(in the rows, 128 means zero)
Turns, then the turns between two rows, first turn first; the first pair answered:
K:
[184 127 119  97 140 138 125 136  93 159 139  97 103  86] |-> [163  95 106  84 159 150 137 111 106 114 133 112  77 139]
[ 91  93 118 117 125 114 130 127 121  86 137 118 118 146] |-> [ 78 114 113 130 119 121 112 145 146  94 125 134 146 133]
[128 161  97  70 133 123 132 122 113 101 117 120 115 112] |-> [120 165  93  71 132 128 128 123 124  96 110 127 119 117]
[138 112 145 136 116 111 141 118 120 148 151 133 148 132] |-> [132 103 140 132 121 112 144 110 123 132 149 136 139 148]
H:
[ 82 148  82 127 147 160 136 135 166 108  94 160 138 166] |-> [124 178  81  68 152 154 160 134 131 127 114 116 103 127]
[137 136 129 127 110 125 137 121 144 118 134 123 140 124] |-> [142 133 130 128 109 123 137 120 141 118 137 117 138 124]
[138  94 124 141 140 125 149 121 116 121 136 121 103 142] |-> [118 103 116 150 135 134 137 130 140 113 122 142 119 153]
B:
[ 94 148 117 167 142 137  92 157 153 152 111 180 134 135] |-> [ 86 128 116 170 146 138  99 148 154 137 112 182 124 156]
[140 128 115 115 130 139 136 124 129 132 136 126 118 136] |-> [137 126 119 118 131 137 137 122 126 131 138 127 118 133]
[130  70  85 101 165 140 149 119 126 123 147 129  76 168] |-> [149  56 108 120 158 122 154 119  99 145 162 113  81 150]
[156 104 146 109 142 122 144 103  79 143 164 114  89 145] |-> [165 129 148 107 132 123 136 117  79 165 164 109 103 114]
Pairs:
Between the rows of a pair lie two turns.
[128  97 156 178 117 107 126 126 114 131 143 138 148 132] |-> [136 113 158 176 110 105 124 137 111 146 142 129 153 114]
K, B
[117 183  95  87 135 152 117 159 168 117 100 148 135 115] |-> [141 138 106  59 155 133 157 117 118 100 130 114  79 137]
H, K
[140 150 163 205 110 122 119 142 158 149 137 137 162 103] |-> [129 126 166 218 115 119 121 129 158 135 139 147 159 124]
K, H
[142  86 141 138 128 134 133 149 157 108 129 175 101 177] |-> [135 110 132 139 121 144 119 165 175 114 119 187 119 164]
B, H
[101 111 107 138 131 135 133 120 154  95 120 164 120 180] |-> [135  82 150 177 119 103 141 115 103 135 148 133 125 151]
B, B
[108 118 107 110 122 128 115 122 139  81 102 145 116 158] |-> [136 117 118  87 125 114 136 111 103 100 124 112  91 140]
H, H
[109 122 139 160 116 123 119 131 141 136 126 142 148 122] |-> [114 133 137 155 115 125 119 137 139 144 127 140 149 112]
K, H
[125 142 129 128 108 142 101 128 169 152 120 147 140 123] |-> [137 145 136 124 106 135 106 130 155 165 128 137 141 109]
B, K
[143  98 141 119 136 105 138 107  96 116 129 110  98 132] |-> [111 125 110  99 141 134 121 120 143  87 104 140 109 149]
K, H
[103 149 101 118 119 137 106 137 143 117 106 147 146 133] |-> [141 144 132 123 111 111 119 135  97 155 129 111 140  96]
K, H
[122  89 146 159 128 128 139 124 121 130 139 139 131 144] |-> [108 137 118 133 127 150 121 147 157 123 116 156 143 132]
K, H
[117  81 143 145 126 126 123 105 136 101 128 163 121 147] |-> [125 151 131 126 109 140 103 145 159 135 114 162 150  89]
H, K
[120 114 110  91 143 136 155  95 112  95 134 131  79 176] |-> [127 175  93  61 134 148 138 124 130 116 122 128  92 136]
K, H
[120  75 134 126 142 120 128 129 129 105 136 168 113 163] |-> [123 142 121 117 122 134 101 167 155 137 120 177 143 114]
H, K
[156 119 135 128 126 106 137 124  93 155 146 102 123  90] |-> [110  81 115 146 141 119 132 105 128 101 125 144 121 161]
K, H
[122 143 119 133 118 129 109 138 145 138 108 139 151 116] |-> [138 155 121 113 117 130 115 137 136 142 117 126 142 106]
K, B
[111 134 114 120 138 135 125 119 145 108 131 141 137 137] |-> [135 151 123 111 130 125 131 125 125 136 140 118 138 104]
K, H
[135 126 118 143 117 116 131 147 137 126 126 147 154 136] |-> [134 137 107 117 122 126 133 147 140 120 121 148 141 135]
H, B
[136 146 157 123 121 120 120 113  97 145 137 112 146 107] |-> [106 120 137 113 137 133 123  95 119 100 128 135 126 159]
K, K
[116 108 130 119 135 127 147 126 119 107 137 127 112 158] |-> [109 131 112 103 134 137 141 135 135 105 127 133 115 149]
H, H
[123 146 101 117 143 137 118 150 135 107 116 128 115 123] |-> [145 133 123 125 139 118 130 146 103 128 132 103 109 107]
K, H
[119 106 146 172 136 111 133 138 104 146 132 121 126 129] |-> [122 111 148 169 135 111 132 140 101 152 131 117 130 120]
K, B
[141 185 131  96 103 154 126 121 125 131 140 130 133 127] |-> [147 154 140  95 112 139 140 100 100 122 153 115 108 146]
B, H
[118 160  91  77 142 160 125 130 163 117 114 130 113 132] |-> [113 151  90  83 143 161 124 127 163 110 112 138 111 141]
K, B
[102  65 109 130 116 133 152  55 126 100 134 101  79 149] |-> [ 78  59 112 175 106 138 127  71 154 105 119 131 119 150]
K, B
[175 194 160 141 104 121 143 155 115 152 112 120 119  70] |-> [142 130 136 110 139 133 174 106 122  68 115 135  61 171]
K, K
[140 115 114 101 136 134 138 128 107 149 135 124 113 128] |-> [130 105 110 104 141 139 139 122 119 135 129 138 112 146]
K, H
[152 104 149 167 111  97 125 108 112 172 157 123 149 121] |-> [138 172 115 130 108 125 106 140 155 171 131 140 160  96]
B, B
[147 157 143  94 135 123 164 120 115 109 123 127  96 129] |-> [154 134 169 135 127 104 162 117  96 128 133 122 109 122]
H, B
[152 124 147 133 137 135 180 113 124 125 120  96  87 140] |-> [139 106 147 153 136 134 174 111 135 117 115 112  97 159]
K, B
[120 151 121 135 124 139 105 143  98 141 141 132 146 105] |-> [102 150 105 122 134 153 105 136 115 118 128 147 137 134]
B, B
[134 135 150  89 143 113 122 151 109 117 118 121 112 107] |-> [115 132 135  89 147 125 115 148 129  99 106 140 114 131]
K, K
[138 122 113  89 146 113 139 147 137 129 130 120 104 148] |-> [124 120 108 104 147 119 130 149 153 120 120 135 112 159]
B, K
[168 146 143 123 111 139 119 112 105 185 158 101 102  69] |-> [138  64 153 173 122 132 125  78 104 142 158 124  99 143]
H, K
[122 159 117  99 128 154 121 143 140 126 122 131 117 123] |-> [116 114 125 113 141 144 136 120 127 105 132 133 101 159]
B, B
[166  71 175 157 117 112 151 111  79 134 150 100 124 137] |-> [111 166 105 120 113 170 105 158 184 107  91 160 161 135]
H, H
[ 87 124 127 185 143 144  95 130 134 112 110 150 164 130] |-> [104 160 129 171 139 141  94 147 126 138 113 133 169  89]
K, B
[105 174 106  82 137 154 127 134 165 133 137 136 127 107] |-> [123  83 160 150 138 113 150  96 107 141 174 113 114 132]
H, H
[154 180 135 117  80 168 119 145 138 152 128 135 121 127] |-> [130 148 123 112  94 176 126 125 149 109 123 152 102 177]
B, B
[132 135 124 136 136 145 127 133 166 131 135 127 142 108] |-> [139 140 125 120 139 145 133 134 157 136 141 120 134 103]
K, B
[104 115 121 141 121 129 119 119 135 100 121 139 122 147] |-> [101 127 124 152 112 130 108 129 144 114 118 143 140 131]
K, B
[118 156 144 150 127 124  95 123 149 141  86 139 190 118] |-> [100 132 134 146 140 130  99 109 157 110  81 152 174 155]
B, B
[111 116 135 120 124 137 136 140 115 128 126 150 141 126] |-> [119 115 140 120 122 134 139 141 108 135 129 141 139 116]
K, K
[141 144 133 163 127 126 102 143 109 147 107 142 155 107] |-> [164 133 139 135 137 116 126 126  76 145 123 118 122 105]
H, K
[ 88 138  78 172 143 122 132 126 211  90  93 148 160 176] |-> [113 158  60  87 162 130 163 109 186  75 109 111 100 173]
H, B
[135 184 132 126 132 144 110 190 123 108 117  94 113  97] |-> [147 172 146 128 133 135 121 184 101 116 128  83 105  90]
H, B
[148  92 140 141 139 125 139 128 122 116 137 116 103 128] |-> [123 110 126 156 130 141 116 146 160 114 114 145 133 127]
K, K
[ 76 104  75 200 128 121  80  88 135 142 123 195 162 137] |-> [135 193  63 114 124 121  92 114 106 189 138 138 135  49]
H, K
[119 111 130 150 148 129 136 130 124 119 139 130 165 134] |-> [131 142 126 128 144 133 131 143 126 134 138 119 168 105]
H, K
[114 172  92 117 150 147 122 140 161 112 110 144 134 116] |-> [159 146 135 134 142 111 144 130  97 153 147  98 122  82]
K, H
[131 128  81  60 129 130 160  73 109 102 138 103  37 152] |-> [108  55 120 159 119 109 147  56 104  99 141 126  74 191]
B, H
[149 151 140  99 124 147 133 152 129 155 146 125 132 110] |-> [129 144 121  86 137 160 134 143 148 123 138 140 119 145]
B, B
[137 142 123  97 150 125 149 116 121 132 129  97 121 151] |-> [123 125 123 113 152 125 148 110 126 120 125 108 124 171]
K, B
[123 135 137 123 155 147 163 129 111 143 119 108  99 121] |-> [122 120 150 156 147 136 159 130 106 152 121 111 116 119]
H, B
[100 175 105 113 142 132 138 104 113  87 126 129 116 159] |-> [ 88 172 108 141 137 134 123 113 130  89 118 145 142 160]
B, K
[153 189  94  27 167 160 144 150 132  86 149 103  90 119] |-> [138 213  85  44 158 167 126 168 158  93 133 120 120 109]
K, K
[180  72 158 101 127 125 154 113  75 160 168  81  94 110] |-> [155  43 176 182 113 118 129 121  97 167 156 114 146 122]
B, H
[120  71  96  97 137 131 122  97 136  86 139 134 129 137] |-> [131 130  80  68 129 141 110 123 148 111 130 124 138  89]
K, H
[125 139 101  81 131 134 129 126 135 113 121 112  99 137] |-> [108 116 104 107 134 135 124 121 147 100 114 132 113 162]
H, K
[119  69 148 180 127 114 136 115 118 106 140 151 135 159] |-> [121 101 152 195 109 113 116 141 127 136 132 152 168 120]
K, K
[124 128 133 144 126 118 134 119 120  95 115 144 160 128] |-> [139 129 141 143 122 111 141 118 103 111 121 128 155 113]
K, K
[118  52 167 183 148  93 162 105 112 128 163 117 137 160] |-> [ 88  92 153 207 134 116 125 138 163 132 133 154 189 149]
K, K
[110 106 147 119 120 121 133 109 160 107 132 152 160 154] |-> [116 106 159 138 110 112 128 115 153 127 132 149 175 136]
B, K
[125 105 115 100 133 122 145 103 111 109 147 116  88 157] |-> [116 146  93  78 130 142 133 122 141 107 126 130 100 143]
K, H
[132 111 133 138 126 124 132 132 133 121 123 118 128 118] |-> [132 124 126 126 122 132 127 137 142 119 117 122 126 114]
H, H
[168 128  95  94 107 132 131 123 119 128 130 122 113 112] |-> [146  87 100 130 112 129 130 106 126 106 130 141 117 155]
H, K
[109 154 101  98 143 151 129 131 163 100 112 142 113 142] |-> [147 175 128 105 128 132 132 145 129 150 132 107 122  88]
K, K
[143 123 142 117 149 126 136 102 107 123 129 112  85 135] |-> [109 117 137 161 140 138 110 116 147 116 105 148 127 153]
H, K
[149 194  74  84 113 159 133 150 122 136 115  97 105  89] |-> [145 165  71  73 126 157 155 123 112 106 122  93  73 125]
K, B
[143 152 117  90 133 125 133 133 121 133 126 116 117 112] |-> [138 133 115  88 142 125 141 120 120 115 129 119 104 137]
K, B
[140 144 114 110 119 119 139 125 133 135 118 131 107 139] |-> [129 144 114 116 118 123 136 125 144 130 115 139 111 143]
B, K
[109 136  71 101 119 142  96 138 176 111  99 135 126 152] |-> [123 127  74  78 131 137 117 122 156 104 109 117  96 160]
B, H
[122 171 119  97 128 174 150  92 152 103  91 139  95 126] |-> [127 132 134 109 132 163 167  74 130  96 107 130  78 145]
B, H
[100 121 124 129 130 143 125 135 151 122 107 151 144 149] |-> [132 147 137 117 120 128 128 148 126 160 118 124 146 100]
K, H
[142 162 113  53 138 137 149 120 123 137 142 102  88 117] |-> [110 175  95  64 137 155 127 131 166 121 118 140 112 136]
K, K
[108 122 122 141 122 114 114 114 138 115 121 149 128 134] |-> [110 133 111 121 123 119 118 112 140 107 119 145 115 130]
H, B
[120 126 150 223 119  94  90 141 124 168 114 171 189  97] |-> [163 137 165 183 119  77 115 130  75 190 142 121 154  63]
B, K
[132 144 141 111 128 145 147 158 118 139 125 140 136  92] |-> [132 144 135  97 131 148 148 153 120 130 127 137 126  99]
B, K
[116  74 149 137 139  98 145 116 118 147 174 121 130 139] |-> [115  76 143 125 146 101 148 112 118 140 173 118 116 143]
B, K
[137 142 139 203 108 150 101 134 161 149 117 148 185 126] |-> [171 145 156 187 105 135 120 130 122 176 138 111 168  90]
B, K
[142 168 109  64 159 119 166 115  67 114 168 110 121 139] |-> [147 125 147 136 141  92 159 115  42 141 181 107 154 133]
H, B
[ 81 119  97 135 141 141 119 131 171  85  97 177 137 173] |-> [108 126  89  71 157 138 149 114 141  79 114 144  87 166]
H, B
[150 145 139 114 120 112 134 133 116 146 132 103 117  98] |-> [117 115 140 166 116 116 117 133 143 130 116 139 147 134]
H, H
[121  50 162 178 128 116 132 113 118 117 143 139 122 152] |-> [119 140 142 167 105 138  98 166 160 158 118 152 168  84]
H, K
[132 102 141 182 109 131 130 109  74 122 160 156 140 135] |-> [143 102 139 164 112 130 142 102  61 125 166 142 127 129]
B, K
[142 184  96 114 125 137 130 147 131 134 138 123 153  70] |-> [149 105 113 117 144 117 167  93  89  99 164 104 105 126]
H, K
[ 87 144 120  89 118 151 136 145 184  92 111 144 134 138] |-> [ 90 140 134 123 105 145 122 157 185 113 108 152 163 124]
B, K
[119 108 137 175 122 119 123 127 123 134 140 138 144 143] |-> [136 154 128 147 113 123 117 146 126 155 138 126 148 103]
H, K
[ 92 107 131 205 116 120 106 139 159 139 106 161 183 137] |-> [147  79 164 180 121  89 146 107  80 162 152  98 133 114]
K, K
[142 154  65  84 114 132 126 110 126 127  97 121 116 106] |-> [166 130  90 103 111 109 137  98  91 143 116 100 112  97]
H, B
[152 171 119  91 131 135 128 156 133 154 114 130 125  82] |-> [166 131 132  83 145 120 155 124 100 141 134 110  89 105]
B, H
[131 133 141 141 133 146 126 108  98 173 153 126 121 101] |-> [ 99 111 123 135 148 161 128  96 121 131 142 151 110 151]
K, K
[109 133 130 109  99 124 143 125 138 103 139 170 154 157] |-> [133 162 139  97  90 120 142 139 123 136 145 148 155 114]
K, H
[130  78 131 117 149 120 143 108 112 117 114 116 109 179] |-> [110  80 132 158 135 124 119 127 135 123  99 141 147 177]
B, H
[137 165 102 118 119 150 125 153 148 122 128 151 120 128] |-> [137 164 105 132 116 148 120 155 149 128 126 154 127 123]
B, K
[117  86 125 179 138 110 105  75 131 116 143 140 117 150] |-> [105 128 112 180 126 126  79 104 166 128 121 160 150 124]
B, H
[107  95 147 184 138 139 111 132 164 131 110 185 184 173] |-> [138 168 141 148 121 143 103 168 161 178 107 158 196  99]
K, H
[116 167  81 157 128 166 130 122 162 102 140 125 107 151] |-> [129 179  82 134 129 165 137 124 149 112 149 109  94 137]
H, K
[138 180  95  90 133 144 123 137 146 140 121 117 109 104] |-> [125 178  89  93 133 153 115 138 163 129 116 130 113 116]
B, K
[133  83 147 168 141 120 142 134 105 109 128 139 128 144] |-> [124 104 143 182 132 125 125 154 128 119 116 151 156 127]
K, K
[170 168 138  82 126 112 147 136  89 168 150  84 119  72] |-> [158 141 162 153 111  99 130 143  92 185 150 100 163  68]
H, B
[116 182 103 167  96 118 141 157 166 135  94 175 165  90] |-> [ 91 131  95 165 115 123 156 126 170  84  96 194 137 159]
B, B
[126 124 116 123 136 134 127 119 144 117 127 131 130 151] |-> [140 149 117 114 132 132 126 128 139 139 130 117 133 121]
K, H
[116 117 122 120 121 124 131 108 153 125 112 144 103 155] |-> [132 152 121 102 115 126 126 127 148 149 113 128 107 115]
K, H
[131 121 131 100 168 171 160 131 126  95 117 111 102 118] |-> [125 153 127 116 152 179 135 160 150 115 102 128 138  92]
K, K
